In the data rows, 128 means zero.
Here are some points, one per row:
[101 116  72 144 134  90 126 122 159 126 120 155 130 116 122 170 146 155
 155 125 143 147 130  65 151 146 193 172 149 119 145 137 130]
[119 118 152 132 137 136 142 116 139  96 178 159 118 104 142 153 175 132
 151 148 123  94 147 145 103 120 117 130 120 113 125  62 123]
[148 112  95 126 146  71  87 125 123 115 128 114 107 105 122 147  96  83
 130 131 112 132 136  93 102 113 125 132 163 101 103  81 127]
[157  76 155 109 109 119 105  91 119 104 131 161 158 140  95 127 161 111
 138 137  72 156 128 136 142 127 112  77 142 148 150 182 121]
[120 131 153 127 106 130 166 138 131 133 114 114  74 109 124 118 118 134
 164 120 142 134 133 118 138 149 134 136 125 126 175 134 168]
[ 99 163 125 109 101 111 142 139 101 157 140 152 115 114 130 122 111 161
 121 127 145 117 166 120 102 154 114 135 150 152 136 137  89]
[122 107 128 135 102 127 130 109 121 108 186  80 153 115 114 135 150  92
 128 124 138 160 138 139 158 145 123 161 136 126  98 152 136]
[121 195 119  96  94  96 137  85 129  95 145 151 115 160 138 159 145 129
 108 142 143 165 131  91  85 111 136 153  72 116 146 116 121]
[ 94 168 132 134 142 127 118 137 152 108 148  95 100  91 117 150 136 128
 133 106 144  97  92  84 150 115 140  94  96 164 108 145 120]
[114  97 123  85 141 117 131 104 139 130 112 128 115 112 134 167  73 107
 101 105 110 108 130 123 104 147 104 144 152  85 151 164 181]
[142 139 132 143 158 154 168 107 134 120 115  75 131 138 131 110 132 139
 178 106  86 121 143 123  97 166 110 102 113 141 146 113 123]
[161 142 119 118 122 183 121 139 156 143 106 115 154 156 135 128 149 121
  89 151 155 118  86 117 121 129 119 119 134  95 153 163 111]
[ 93 136 124 193 110 162 123 125  99 153 145 122 138 133 172 142 110 148
 108  86 134 133 127 125 104 107 190 126 147 144 135 100 103]
[135 117 116  97  89 149 110 135 102  95 155 119 126 128 103 138 180  95
 149  92 152  98 159 125 158 159 100 122 116 139 131 168 138]
[119 108 126 135  97 169 136 132  87 141 152 158  91 123 128 152 124 106
 141 140 133 146 120 120  75 112  79 140 126 115 114 129 165]
[113 105  91 114 151 130 122 142 159  91 164 158 148 117 141 126 122 112
 151 140 111 122 137 118 178 110 110 164 107 117 163 143  96]
[115 118 110 121  89 103  80 139 205 117 101 125 139  87 117 149 138 152
  68 144 129 152 152 103 135 150 106  66 104 100 133 104 133]
[ 82 117 127 129 146 129 208 138  72 129 151 112  82 120 129  97 144 139
 134 117 128  79  78 103 127 130 139 122 142 108 131 112 110]
[ 82 161 114 112 163 142 109  99 151 135 125  99 115 135 133 111 138 129
 138  88 113 128 143 121  98 104 134 107 105 124  92 147 151]
[119 115 114  86 134 111 126  93 120 125 153 135 130 137 126 103 135 152
 109 108  96 167 116 168  92 102 149 130 110 136 110 164 174]
[150 174 126 108 107 132 172 159 133 123 128 115 103 104 141  86 169 137
 117 157 131 121 103 143 130 119 127 142 152 124 134 131 146]
[160 126 200 157 126 131 104 123 107 146 142 130 130  56 138  89 148  86
 135 119 137 137 142 113 108 133 106 141  97  94 146 169 128]
[140 143 141 142 168 146 190 101 150 155 122 141 165 142 124 129  89  75
 114 118 163 123 102  92 173  87 120 147 107 151 157 137 123]
[135 147 140 113 135 153 128 136 174 158 140 100  71  95 105 117 182 130
 136 134  99 111 128 146 112 123 136 168 143 162 143  93 130]
[131 128  93 155 122 136 187 138 126 102 141 154 108 127 120 114 144 123
 145  68 142 130  93 146 115 131 130 117 144 145 143 117 128]
[113 119 153 167  67 114 112 150 102 132 129 176  85 124 147 144 168  99
 149 113 111 111 154 138 123 142 132 167 105 158 104 111  62]
[127 134  69 118  94 171 150 113 113 165 101 119 136 115  92 101  75 119
 114  92 120 104 110 175 130 134 103 139 130  90 115 109  97]
[129 119 131  94 135 128 141 131 137 190 112 137 178 138 123 159 127 147
 175 154  96 132  99 122 163 166 162  99 135  93 170  95 149]
[ 96  95 130 166 166 133 133 167 117 119 169 170  98 115 124 127 171 115
 131 155 155 136 138 139 121 121 144 118 129 137 140 113 138]
[135 138 140 135 121 137 153 121 107 157 121 148 114 142 200 112 130 152
 157 128 131 113 131 171 142 154 127  98 127 123 102 167  91]
[150 151 147 132 115 101  87 137 135 131 139 161 138 146 160 135 123 127
 172 113 145 126 110  97 133 114  86  72 124 114 124 134 180]
[127 116 110  94 122  88 130 174 135 152  89 114 194 110 111 157  83 121
  90 157 103  96 152 118 105 136 132  91 101 153 130 160 158]
[149 129 152 147 138 144 126 144 104 115 107 107 162 134 155 125 116  93
  87 140 121  94 154 101 144 118 159  94 149 127  87 126 110]
[139 131 119 126 111  91 103 150 111 106 111 151  91 133 122 146 133 124
 127 131 111 138  80 176 111  76 150 131 129 133 122 154 147]
[144 135 189 150 131 172 150 112 142 114 115 132  99 125  75  52 137 145
 111 124 102 142 135  97 134 139 127 152 125 174 123 126 140]
[122 138 140 113 119 162 132 121 155 111 110 124 157 122 127 135 157 109
  99 133 104  89  85 179 162 120 130 121 121 145 162 140 139]
[154 158 101 119 154 167 105 133 120 137 156 153 121 144 118 156 109 146
 139 155 126 116 160 122 114 137 147 151 133  88 145  95 169]
[166 130 137 138 129 129 181 111  76 114 130 127 148  78 136 135 123 118
 102 165 133 120  92 151 139 135 101 141 111 163 107 164 110]
[ 86 127 131 128 137  82 127 134 104 147 154 140  97 186 139  91 119 131
 113 115 160  78  94 150  80 133 112 108 100 141 125 149 130]
[139 127 122 162 143 119 125 152  94 105 158 135  85 165 139 127 105 120
 104 107  97 129 165 170 138  49  99  95 166 120 103 137 108]
[106 141 170 116 137 161 116 146 119 116  92 140 123 131 124 118 122 140
 130 104 193  85 106 129 146 100 123 148 174 136  45 101 144]
[115 145 157 118 140 106  92 159 121 126 170 124 151 130  74 100 110 126
 118 164 187 182 113 172  98 162  67 131 113 116 137 102  69]
[126  60 128  99 131 141 151 157 149 186 105 138 152 131 163 129 124 136
  97 127 165 144 118 171 126  88 178 127 128  96 118 154 127]
[150 130 139 136 134 123  90 115 103 178 162 115 143 116  77 125 151 154
 113  95 143 152 122 110 156 160 143 141 173 127 141 137 114]
[108 175 134 132 102  86 157 179  90 110 141 168 109 155 121 120 126 104
 162 104 120 134 141 140  94 165 193 122 176 125 105 168 107]
[102 113 157 195  96 136 123 139 108 111 123 103 138 151 178  95 152 155
 155 130 134 108  47 115 120 109 108 161 111 124  95 131 126]
[126 143 159 135 137 116 131  94 122 125 108 146 127 135 104 165  94 130
 123 149 146 169 151 157 135 111 127 107 105 101  77 129 185]
[108 110 120 169 168 102  90 150 116  99 104 139 126 165 145 128 111 176
 127 113 128 143 117 104 151 160 114 142 132  86 151 145 112]
[114 103 138  89 129 105 159 144 146 124 131 110 157 127 172 106 100 132
  94 141 165 144 130 141 119 155 160  95 130 114 112 117 131]
[ 58 129  72 121 137  94 132 145 117 128 127 144 131 132 175  97  91 149
  85 171 108 130 113 123 157 134  97 138 108 122  92 134 152]
[ 99 154  86 136 105 123 126 121 149 168 156 116 105 135 121 156  99 170
 133 121 112 133 124 148 183 166 131 130 146 145 136 129 126]
[149 162  78 150 115 109 119 116 124  98 122 141 102 118 131 127 139 135
  95 147 124 150 125 119 118 135 163 113 161 117 139 143 100]
[165 157 133 127 109 155 143 170 126 114 132 104 111 159 128 164 107 131
 149 112 106 148 113 103 106 138 150 141 102 144 128 131  98]
[139 135 129 108 165 137 102 106 119  97 114 126 186 110 146 112 157 143
 154  59 130 135 124 126 127 136 123 160  98  86 109 123  97]
[108 147 136 136 149 101  95 125 146 109 109 137 150  98 109 155 151 101
 119 115  95 111 141 128 130 142  96 153 142 144 143  91 113]
[141 162 131 103 122  81 118 103 143 119 134 152 150 154 111 104 110 108
 109 138 101 120 117 133 156 136 148 150 135  94 136 140 170]
[107 137 167 132 142 164 112  94 150 113 132 108 125 115 161 104  93 129
 113 126 120 168 131 133 119 127 136 125 119 115 157  71  93]
[149 144 150 153 127 150 129 101 139 123 144 102 188 144 100 133 137 146
 109 180 144  87 109 156 135 111 146 159 156 118 139 146 128]
[165 118 105 132 115 131 100 115  98  68 116 168 149 111  86 104 103  96
 114 129 124 122 127 117 124 133 159 107  96 125 158 102 156]
[134 148 139 153 182 131 133 120 159 125 109  74 135 135 118 125 166 139
 141  91 119 126 157 139 145 121 135 103 112 139 178 112 116]
[148 157 154 110 125  89 141 181 120 124 115 145 136 108 112 143 131 151
  94 108 109 159 143 118 137 122 130 100 105 133 127  89 137]
[110 120  90 123  83 113 168 127 155 114 130 118 141 112 111 105 121 163
 192 111 161 122 174 136  98 101 135 131 132 115 122 121 143]
[155 128 171 148 152 134 118 126 138 127 120  85 160  91 171 112 134  82
 170 135 156 142 140 173 114 105  70 109 159 149 166 125 158]
[150 105 159 132 160 130 110 127 109 141 127 109 110 114 122 104  98 128
 110 146  89 133 139 156 164 125 124 118 108  89 120 160 128]
[119 114 136 116 111 145  78 146 150 137 134 154 105 127 135 119 179 130
 110 114 116 114  92  89 108 130 111 101 169 134 131 103 144]
[107 152 159 137 151 149 187 121 172 133 136 137 145 132 121 172 103 109
 122 126 112 113  88 112 158 168 146 147 151 105 117 147 113]
[103  67 162 127  99  97 141 156 115 126  93 124 119 135 153 159  86 169
 159 128 111 154  92 138 113  81 117 159 138 178 116 142 119]
[141 139 113 125 166 143  93 131 133 100 114 105 113 112 110 169 199 134
 145 148 155  88 141 145  72 172 149 148 104 123 140 154 105]
[143 109 106 131 133 128 137 130 127 138 130 127 114 106 121 114 108 107
 128 137 159 139 133 139 116 170 154 107 157 165 121 126 147]
[157 141 137 115 149  89 128  85 149 177 108 168 141 105 122 111 181 116
 116  96 131 132 118 128  89 130 114 146 126 170 105 105 126]
[101 137 120  86 155 164 111  97 167 116  86 149 104 134 177 117 100  88
 144 165 142 165 151 127 172 143 112 119 147 147 115 126 108]
[102 142 103 117 145 108 167 138  93 148  88 131 112 118 134 117 154 118
 177 150 139 166 130 106 146  88 153 130 149  93  65 136 140]
[154 148 111 117 126 132 151 106 147 137  86 130 103 143 167 139 137 177
 110 136 136  98 138 152 161 138 175 129 153 142 149 106 135]
[134 123 122 110 106 135 136 103 102 113 127 136 133 120 150 136 112 171
  89 102 122 131 157 128 157 146 139 166 117 128 134 122 151]
[126 124 100 122 171 117 138 149 114 156 114 111 121 215 112 165 104 117
 116 143 103 157 107 121  98 173 141 127 112 170 120 118 164]
[155 141 112 162 152 117 144  99 116 172 139 134 124  96 135 166 112  80
 124 140 117 114 112 138 121 144  87  83  99  90 109 130 142]
[161 104 102 124 155 125 107 122 126 126 101 126 127 112 156 135 100  90
  80 139 131 132 110 145 108 163  99 142 146 169 122 114 151]
[116 117  89 130 162 121 115 115 140 133 101 100 137 154  95 137  96 111
  87 137 164 136 146 119 160 101 129 152 119 114 116 151 116]
[111 162 142 117 148 107 106 136 121 147 109  84 119 109 163  92 142  99
 145 115 135 115 135 127 134  93 134 162 149 120 143 143 109]
[110 112 112 145 144 167 121 122 127 130  88 125 154  83 132 129  97 129
 125 164  90 143 128 152 131 139 165 121 110 117  91 141 166]
[155  83 113 127 157 115 156 130 115  80 104 138 114 136 105 126 112 160
 143 143 147 155 100 133 118 135 113  79 129 140 123 146  86]
[157  90 116 136 125 125 120 159  88 109 124  93 137 107 116 119 161 150
  99 127 139 151 152 137 128 162 116 124 120 127 184  99 145]
[118 119 118 134 174 130  97 163 116 138 161 155 146 128  81 113 117 156
 145 121 123 120 112 131 166 142 136 108 108 148 119  98 112]
[129 122 141  81 128  99 126 128 145 117 141 103 141 105 113 182 106 117
 127 154 157  84 139 143 129 123 165 121  98 141 134 127 142]
[163 109 119  89 109 101 115  92 124 172 113 123 106 158 137 148 109 112
 139 133 168 116 126 106 145  90 108 110 116 165 152 141 110]
[ 96 143 115  82 138 134 119 136 147 136 141 159 171 141 131 131 129 131
 161 154  91 141 124 128 101 128 119 140 155 127 129 132 154]
[156  93  94 126 109  94 105  77 123 109 181 108 112 119 132 136 109 136
 150 128 150 132  87 131 120 140 131 121 151 152 104 105 144]
[124  83 152 178 105  75 213 188 188 142 124  95  99 200 159 117 130 145
 141 106 118 110 141 172 124 161 133 146 147  92  65 148 109]
Along one direction, these points spread out more than along any other. Take the direction at right angles to it along which they spread out most. Go by this last direction. For each point below, how far along it does it lie, from 0 to 99? The average is 50, and the first point in the table lies past the average. One standard deviation of the points above along it is 16.
[136 145 126 132 121 157 138 147 147 130 168 116 164 106 157 134  97 164
 129 139 116 136 130  93 127  81 120 108 135 141 120 143 142] 56
[ 76 118 124 110  94 144  96  91  58 138 147 107 129 152 108 126 162 111
 112 132 103 139 144 132 109 118 123  72 143 112 134 102 113] 40
[153 161 138  88 155 176 105 121 156 150 136 124  97 123 102 152 100 149
 165 100 126 130 102 128 167 149 177 177 106  92 129 143 128] 49
[142 119 107 166 157 158 117 148 171 156 148  87 142 149 137 109 161 113
 123 123 109 159 119 105 151 129 109 182  87 106 107 128  94] 38
[114 120 123 136 130 149 103  97 133 148 104 107 134 116 143  66  95 145
 136 174 134  87 128  93 130 135 148 125  98 102 142 142 123] 54
[111  91 135 172  94 122  87 106  85  88  73 100 144 154 105 134 119  82
 116 153 149 174 125 141 139 142 113 105 113 121 143  75 165] 48
[166 145  81 176 112 132 135 145  97 174 111 156 154 111 121 106 147 124
 119 114 123 141 141 140 120 113 116 130  89 158 150 152 133] 42
[149 105 138 105 141 133 167 116 139 128 140 151 139 140  80 131 179 158
 120 144 110 103 141  71  96 100  95 149 167 109 141 134 101] 34
[135 128 132 173 120 125  85 125 149 137 142 109 124 119 131  86  65  88
 123 170 143 100 157 141 105 125 151 133 137 112 111 124 123] 53
[178 139 143 154 132 147 131 112 106 123 133 134 132 127  79 142 140 149
 151 154 115 140 142 137 179 120 104 150 143 145 118 159 101] 35
[168 128 124  81 108  98 149 136 131 124 148  88 105 171 167 117 117 164
 127 153 118  89 150  99 148 150 151 136 104 157 131 107 150] 62
[132 124 124 184 154 123 117  78 151 103 108 128 151 124 116 138 134 149
  95 149 174 145 167 142 115 162  73 136 143 135 141 136 151] 40
[128 141  91 139  90  95 137 138 143 151 141 178 107 196  95 134 130 136
 178 145 139 103 112 138 146 108 159 155 110 140 119 110 138] 65
[118 132 166 156 111 149 124  93 155  98  93 142 125 123  88 147 124 159
 147 116 107 101 150  95  65 120 109 115 125 131 153 141  87] 28
[150 108 127  85 126 157 108 166 151  99 118 165 133 168 147 123 127 114
 118 106 138 140 154 120 143 162 152 144 112 120 111 128 132] 56
